In the data rows, zero lies at 4.5, halfway between 4 and 5.
Here are some points:
[6 2 2 1 4 8 3 3 5 4 0 2 1 3 2 6 5 6 5 2 4 5 5 4 8 2 4 6 5 2 7 4]
[5 4 3 2 4 9 7 6 4 5 3 1 1 2 0 6 6 5 5 3 5 4 4 4 3 3 5 7 6 5 7 6]
[3 4 6 7 4 3 4 6 4 8 9 5 5 5 9 0 4 4 6 7 3 4 4 4 4 7 4 5 4 5 1 5]
[3 5 5 8 5 1 4 3 6 6 9 8 7 7 6 3 2 3 6 5 5 6 4 6 3 3 6 6 3 7 1 5]
[4 3 1 1 4 6 5 6 6 3 2 3 3 4 0 6 3 4 2 5 6 5 5 3 4 4 6 6 5 5 9 5]
[6 4 5 2 4 7 4 4 3 3 0 5 4 0 1 6 7 5 5 3 6 5 5 3 4 6 6 4 4 5 8 7]
[4 4 6 8 5 0 4 2 5 7 9 6 6 7 7 3 2 3 8 6 5 5 3 5 4 4 4 5 3 5 1 4]
[5 4 4 2 5 7 4 5 5 3 0 4 4 4 1 6 5 6 4 2 5 5 3 4 7 4 6 4 5 2 9 7]
[1 3 5 8 7 0 3 3 3 6 8 5 6 5 8 1 3 5 5 6 7 5 5 5 2 5 3 3 3 6 2 5]
[3 4 2 7 5 1 3 6 5 6 9 7 6 6 6 6 4 4 2 2 6 6 5 6 5 4 2 2 5 3 0 2]
[8 6 6 3 2 8 1 4 5 2 3 4 2 7 6 6 4 4 6 1 6 3 6 4 1 7 6 4 5 7 1 7]
[7 5 6 4 4 5 4 6 3 2 0 6 3 5 2 6 3 3 3 3 4 6 4 3 3 9 4 4 7 8 8 6]
[4 5 7 7 5 1 2 4 4 8 9 7 5 7 6 3 3 4 7 6 5 5 4 4 3 5 6 5 5 6 2 5]
[8 6 5 2 5 6 5 5 6 5 0 2 3 4 1 5 4 4 3 4 4 3 5 6 6 2 5 7 5 4 9 4]
[5 7 6 4 7 7 5 4 7 2 3 6 2 5 1 8 5 5 3 3 4 5 5 3 2 7 5 6 5 9 6 5]
[6 3 2 0 2 7 3 5 5 5 2 3 2 1 2 5 6 5 5 5 5 4 6 5 5 1 4 7 5 2 7 3]
[3 3 1 3 2 7 3 2 2 0 4 4 3 2 7 8 7 6 3 6 4 5 4 4 2 7 3 5 4 7 7 2]
[6 4 5 3 5 9 6 7 5 6 1 3 3 3 1 7 4 6 4 3 5 3 3 6 6 3 6 6 4 7 7 7]
[6 5 4 2 4 5 4 4 4 2 0 3 5 5 3 7 4 5 3 3 4 4 5 4 8 4 7 3 4 1 9 4]
[5 3 2 0 5 5 5 6 5 4 0 4 3 3 2 6 3 4 2 4 6 5 3 3 5 5 7 5 7 4 9 5]
[5 5 3 0 4 7 5 5 4 3 0 3 2 3 2 6 5 4 4 5 5 5 5 5 3 4 5 7 6 4 9 3]
[6 6 4 6 7 6 4 5 3 5 0 2 7 1 4 8 6 5 1 1 5 3 5 6 6 7 4 5 4 6 6 5]
[2 3 7 9 5 4 3 6 5 7 9 4 6 6 9 1 7 4 5 6 5 4 4 5 3 3 4 4 3 4 1 3]
[1 0 6 4 5 1 0 5 5 5 7 5 6 8 7 2 4 4 6 6 6 4 2 4 3 6 2 5 4 5 1 3]
[3 4 7 5 3 3 0 5 5 7 8 5 5 5 7 0 6 4 7 8 2 4 4 4 2 7 4 5 4 6 3 4]
[7 6 5 4 6 7 6 6 7 4 0 3 4 3 3 6 4 5 3 2 4 4 4 6 6 4 7 5 4 5 9 5]
[5 3 4 1 3 6 4 1 4 0 1 5 3 5 0 7 7 5 5 2 5 5 4 4 8 8 4 6 5 6 5 4]
[6 5 2 1 4 9 4 5 3 4 1 4 3 2 2 6 6 5 6 3 5 3 3 5 6 4 6 4 4 4 9 4]
[6 4 3 4 3 6 6 4 3 3 2 4 3 1 1 9 4 5 2 2 4 4 3 7 8 1 5 5 5 4 6 7]
[9 7 6 4 5 7 6 7 6 3 2 4 4 6 3 6 4 3 4 2 4 5 4 4 2 6 4 6 5 9 8 7]
[6 6 4 3 5 7 5 5 6 2 0 4 3 3 1 7 4 5 4 3 4 3 5 5 6 3 5 5 5 3 9 5]
[4 5 3 2 4 6 6 1 4 5 2 1 2 5 0 5 7 5 5 2 3 6 0 5 9 5 5 4 4 4 3 3]
[2 4 4 7 5 1 5 3 5 6 9 6 8 6 9 3 2 4 5 7 5 4 4 4 5 5 2 4 3 4 1 4]
Here are 21 more points, each followed by its number:
[2 4 6 7 6 1 2 3 5 6 9 6 6 8 7 4 3 3 7 7 6 4 4 4 3 2 5 4 3 5 2 4] 0
[7 4 2 1 2 3 3 7 5 2 2 3 0 5 4 6 4 6 4 4 4 5 8 5 2 3 4 7 4 4 9 4] 1
[7 4 4 4 2 5 3 1 4 2 3 4 6 6 5 5 5 2 4 3 2 2 7 5 3 7 9 7 8 7 5 5] 2
[4 6 7 6 5 0 4 4 3 5 9 7 5 6 6 3 3 7 6 8 5 7 4 4 3 7 2 4 4 5 1 5] 3
[1 3 6 8 7 2 3 4 5 5 8 6 6 8 9 3 5 3 6 7 5 6 5 3 4 3 4 2 2 4 2 2] 4
[7 6 4 5 5 6 6 7 5 3 3 4 5 4 2 7 5 4 2 1 4 5 4 3 1 9 6 4 5 8 5 7] 5
[8 6 5 2 4 9 7 4 3 5 1 3 1 1 1 7 7 6 5 5 3 4 5 6 4 3 5 5 4 4 7 5] 6
[7 4 2 1 5 7 5 6 5 3 0 4 3 4 1 6 3 5 3 3 6 5 4 4 6 5 6 4 6 4 9 6] 7
[0 4 6 6 6 3 5 3 4 5 9 5 7 6 9 3 2 4 5 7 5 6 5 3 3 3 3 3 3 5 1 3] 8
[2 4 9 8 3 2 4 3 3 6 9 7 4 3 7 2 5 4 8 6 6 4 4 5 2 5 2 5 3 4 2 6] 9
[3 4 5 2 4 5 4 4 4 3 2 4 4 0 1 4 6 6 5 3 5 2 6 7 4 2 5 2 4 1 9 3] 10
[8 7 6 4 5 8 4 6 5 5 0 5 3 4 2 5 4 4 3 2 2 4 3 7 7 4 6 5 3 5 9 5] 11
[6 6 3 4 5 9 6 4 3 4 1 3 2 0 2 6 7 6 4 4 3 3 5 6 5 4 5 4 4 3 8 4] 12
[5 4 4 8 8 4 6 4 4 4 8 3 6 3 5 3 4 9 2 8 6 4 4 5 6 3 5 3 4 4 0 1] 13
[3 4 6 7 5 1 4 2 3 7 9 6 7 5 9 1 4 4 5 5 4 7 5 5 4 5 3 3 3 6 0 3] 14
[2 3 4 7 7 2 4 2 6 6 9 5 8 7 8 5 3 2 6 5 5 4 4 4 3 2 5 5 4 5 3 5] 15
[9 5 4 4 5 7 6 5 4 5 1 3 3 1 2 7 6 6 6 4 3 2 5 4 3 2 5 6 3 2 8 3] 16
[6 3 2 2 4 6 6 3 5 4 1 2 4 2 0 4 8 4 6 7 4 3 3 4 2 5 4 8 9 3 5 4] 17
[3 3 4 6 6 2 6 5 7 5 9 5 5 5 8 4 5 4 2 5 6 6 6 4 3 3 1 3 4 3 0 2] 18
[5 2 2 3 2 8 4 7 4 2 3 3 2 2 1 5 5 3 5 5 4 5 6 4 4 2 4 3 5 4 9 6] 19
[2 4 5 6 6 2 1 2 4 7 9 6 8 8 7 1 5 3 7 5 5 6 3 5 4 4 6 5 4 4 3 5] 20
Which two of these numbered points are nearest to each point below, looking only along the 7 directions in which the first points spread most? Their numbers follow each, nearest first.
[4 5 3 1 2 3 1 5 4 1 1 7 6 4 4 6 3 4 2 4 3 6 5 5 6 7 5 5 8 5 3 9] > 2 7
[4 4 4 3 5 5 5 4 4 3 9 6 5 6 4 1 6 5 4 3 3 2 6 6 9 3 0 3 2 3 0 3] > 13 18
[3 5 6 7 4 1 4 4 4 7 9 7 5 6 6 1 3 4 7 5 4 6 5 3 3 4 2 3 3 5 0 5] > 0 20
[6 6 2 3 5 7 4 3 4 6 0 3 2 7 2 6 8 5 5 5 4 7 5 6 2 6 5 8 5 5 8 5] > 17 19
[5 4 2 1 3 5 4 5 5 5 0 5 3 3 1 6 3 4 2 4 5 6 5 3 7 4 5 5 6 3 9 6] > 7 1
[5 6 9 8 6 0 4 3 5 7 9 7 7 6 6 5 4 3 7 4 6 5 5 4 3 5 6 5 4 4 2 3] > 0 3
[3 5 6 8 5 0 5 4 4 9 9 6 6 5 8 2 4 3 5 5 5 4 4 5 4 6 3 6 4 5 0 5] > 14 0
[7 6 4 2 4 6 4 7 6 4 0 4 2 5 2 7 3 5 3 5 4 4 6 4 7 2 5 5 5 4 8 4] > 7 11
[5 7 6 2 5 7 9 6 4 6 1 3 6 4 6 4 3 4 1 0 3 5 6 1 6 4 6 7 5 4 5 5] > 11 16
[7 6 6 6 5 6 2 6 7 4 0 7 5 4 4 6 4 5 2 3 5 3 4 4 4 6 6 5 4 9 8 4] > 5 2
[3 5 6 6 5 0 3 2 3 6 9 7 6 8 7 3 3 3 6 6 6 5 3 5 4 6 4 5 5 5 1 4] > 3 0
Now 21 new points, numbered from 0 again:
[4 4 2 5 2 7 8 5 6 3 4 2 3 4 3 5 4 2 1 7 4 4 5 5 2 6 7 4 7 9 8 6] 0
[3 2 5 3 2 5 6 2 4 4 8 4 5 4 5 4 4 7 5 5 4 8 6 4 2 2 1 3 4 5 0 1] 1
[6 6 4 2 5 9 4 5 4 4 0 4 3 2 0 7 5 5 5 2 4 3 4 6 7 3 6 6 6 2 8 5] 2
[7 6 5 3 6 7 5 5 4 2 0 2 4 3 2 7 5 5 4 3 4 4 5 5 5 5 6 5 4 4 9 5] 3
[3 0 5 6 3 5 6 4 3 1 6 5 4 5 7 6 3 6 5 8 7 5 5 5 3 1 0 3 5 3 2 1] 4
[1 3 4 8 7 3 4 3 5 6 8 6 5 9 9 2 4 4 4 2 4 8 3 3 2 3 4 4 2 4 4 4] 5
[6 5 3 1 5 8 5 4 3 2 0 3 3 3 2 7 5 5 4 3 5 5 4 4 5 5 6 5 5 4 9 5] 6
[1 3 3 8 5 4 2 4 4 6 7 5 7 6 8 0 5 4 3 5 3 6 4 3 3 1 3 1 4 4 2 5] 7
[3 4 6 7 5 1 5 5 4 9 9 5 6 4 8 3 4 3 5 6 4 4 4 4 4 8 5 6 6 5 0 5] 8
[1 5 4 9 6 4 5 6 5 6 8 5 7 6 9 1 5 4 4 6 3 6 4 5 4 6 2 2 3 4 0 4] 9
[6 2 8 5 6 4 7 5 8 2 9 4 4 3 5 5 4 6 5 8 5 6 5 3 4 2 2 5 4 3 0 3] 10
[6 4 3 2 5 9 8 5 5 4 1 4 2 2 1 5 5 4 3 4 7 6 4 3 3 6 6 7 7 5 8 6] 11
[4 4 4 2 2 5 5 3 3 2 1 4 5 7 4 7 4 3 2 5 4 5 4 4 5 9 6 4 6 7 6 8] 12
[2 3 5 6 6 0 6 2 4 7 9 7 5 7 8 3 4 4 6 5 5 5 4 6 3 4 2 4 4 7 0 2] 13
[6 5 2 1 5 7 5 5 5 5 0 4 3 1 1 6 4 4 4 3 4 5 5 3 5 4 5 4 5 5 7 7] 14
[5 6 3 2 5 7 5 5 4 3 0 4 2 3 1 8 3 5 3 3 4 4 3 3 4 4 6 3 6 3 9 5] 15
[2 3 6 6 8 3 8 5 5 6 8 4 4 4 7 4 5 5 3 4 6 6 5 3 5 4 4 5 5 3 0 2] 16
[6 7 4 2 2 5 4 3 7 6 4 3 1 2 0 5 5 5 5 0 2 3 5 7 5 2 5 7 5 1 4 5] 17
[7 8 5 5 1 2 4 5 5 1 3 6 5 4 6 9 6 4 2 3 4 3 4 2 3 4 4 3 8 8 7 5] 18
[2 4 5 8 5 1 5 3 4 6 9 6 7 6 7 2 3 3 6 5 5 5 5 5 4 4 3 3 3 5 0 4] 19
[2 6 5 7 5 2 1 3 4 8 9 6 7 9 6 2 4 3 7 5 4 5 3 5 4 3 5 5 3 5 3 4] 20
Which two of these numbered points are nearest to each point below, looking only along the 7 directions in which the first points spread most? Their numbers follow each, nearest first.
[6 6 3 4 4 8 5 4 4 2 0 4 3 3 1 7 6 7 4 3 3 3 4 6 6 3 5 4 4 1 9 4] > 2 6
[5 5 3 2 6 7 6 4 6 4 0 3 3 3 4 7 7 7 3 4 4 3 7 3 5 4 5 7 4 5 7 5] > 14 6
[4 2 3 4 5 4 3 4 4 5 7 4 4 7 3 7 4 6 7 6 8 7 5 4 6 4 1 1 2 6 1 0] > 1 4
[4 1 5 5 3 6 7 5 6 3 6 4 4 4 6 4 5 6 8 9 5 4 4 5 5 2 2 4 2 0 1 3] > 10 1
[3 4 7 7 3 2 6 6 5 4 9 6 3 8 6 0 4 5 8 7 5 3 3 5 4 8 4 5 4 6 2 7] > 20 8
[3 3 5 5 3 0 3 1 1 3 9 5 7 8 6 4 5 5 6 8 5 5 5 5 4 4 3 3 3 4 1 3] > 13 5
[5 4 8 8 5 1 2 4 3 8 6 5 7 6 8 6 3 4 7 8 7 3 4 5 6 8 2 3 3 5 4 3] > 9 8
[8 8 5 3 5 7 5 6 3 1 0 4 4 2 4 7 5 5 3 4 4 4 5 4 7 4 6 4 5 3 8 4] > 3 6
[2 2 2 6 5 5 7 4 5 1 7 5 4 7 8 1 5 6 5 6 4 5 6 5 5 2 0 2 5 1 1 3] > 4 16
[4 3 2 2 2 6 5 5 2 0 1 7 5 5 3 6 4 4 4 1 3 4 6 5 5 8 6 5 7 8 4 8] > 12 18
[3 2 1 7 5 3 5 6 7 8 8 4 6 4 7 7 4 4 3 5 5 5 6 6 5 4 4 3 2 8 1 3] > 16 10
